Here are some points:
[ 17  36  26 -38 -16  10   8 -29]
[  5  -1 -17  -3  52  48 -32 -13]
[-16  14  30 -23 -39   1  29 -23]
[ -7   4   4   2  35  18 -15 -17]
[  1  51  36 -35 -35 -24  -8 -51]
[ 31  37  50 -18 -36 -34  -1 -40]
[-25 -27 -16   3  -3 -12  -9  36]
[ 24   6  19 -17  -7  -9   8 -34]
[ 44  -1  -1   3  33   3  -6 -18]
[-33 -30   9   6  -8  10 -17 -21]
[ 23  -3 -28   2 -43 -40  26  45]
[-25 -35   2   4 -18  -7  -8   7]
[-20  -1  24  14 -27  23  29  -6]
[ 15  30   2 -19 -14 -21 -19 -19]
[ 35  35  24 -17 -21  13  12   6]
[34 23 -6 -8 34 -7  0  2]
[  1 -35 -20   3  25 -28  -7  25]
Here are 18 more points, each followed by its number:
[  5   1  -6  23  30  33 -44  14] 0
[-27 -51 -33  13  14 -10 -22  13] 1
[  0 -48   3  31  32  22  10  23] 2
[ 21  -1  -1  25  48  21 -11 -31] 3
[  5 -14 -45   7  -5 -37  35  15] 4
[-22 -27 -37  25  27  23 -18  41] 5
[-15 -33 -20  18  15 -21 -11  28] 6
[ -7 -49 -29  29  20  -4   3  27] 7
[ -1  62  46 -13 -74  -6  20 -49] 8
[ -5 -12  -1  48  12   8  -3   5] 9
[  4 -50 -37  -9   3 -61  26  55] 10
[ -8  22  25   5  -9  47  16 -12] 11
[ 17  41  38 -29 -50 -15 -11 -46] 12
[ 22  11  24 -23  -9  34 -10 -38] 13
[  1  29   3  19 -27  -6  21   8] 14
[ -1 -58 -39 -14   9 -18   0  29] 15
[ 17  24  30 -15 -23 -17  18   1] 16
[  8  37   5  -9 -18  20   8 -24] 17
Which of these numbered points is nearest to each point below, looking only along the 2 directions in which the first points spread most? Its number follows each.
[  7  22  -2  -1  34  29 -25 -26] > 3
[ 33  23 -10   6  56  16 -27  -7] > 3
[-16 -39 -15  28  23 -10  -3  37] > 1
[-14 -52 -29   7   7 -23 -12  29] > 15
[-26 -67 -25  12  30 -19   4  50] > 7
[-45 -11  30 -14 -13  17 -25 -11] > 11
[-28  50  33 -22 -33  11  10   2] > 16
[ 13  51  35 -21 -49  -4   2 -25] > 12
[ 32  -1 -30   8   7  27 -14  -4] > 0
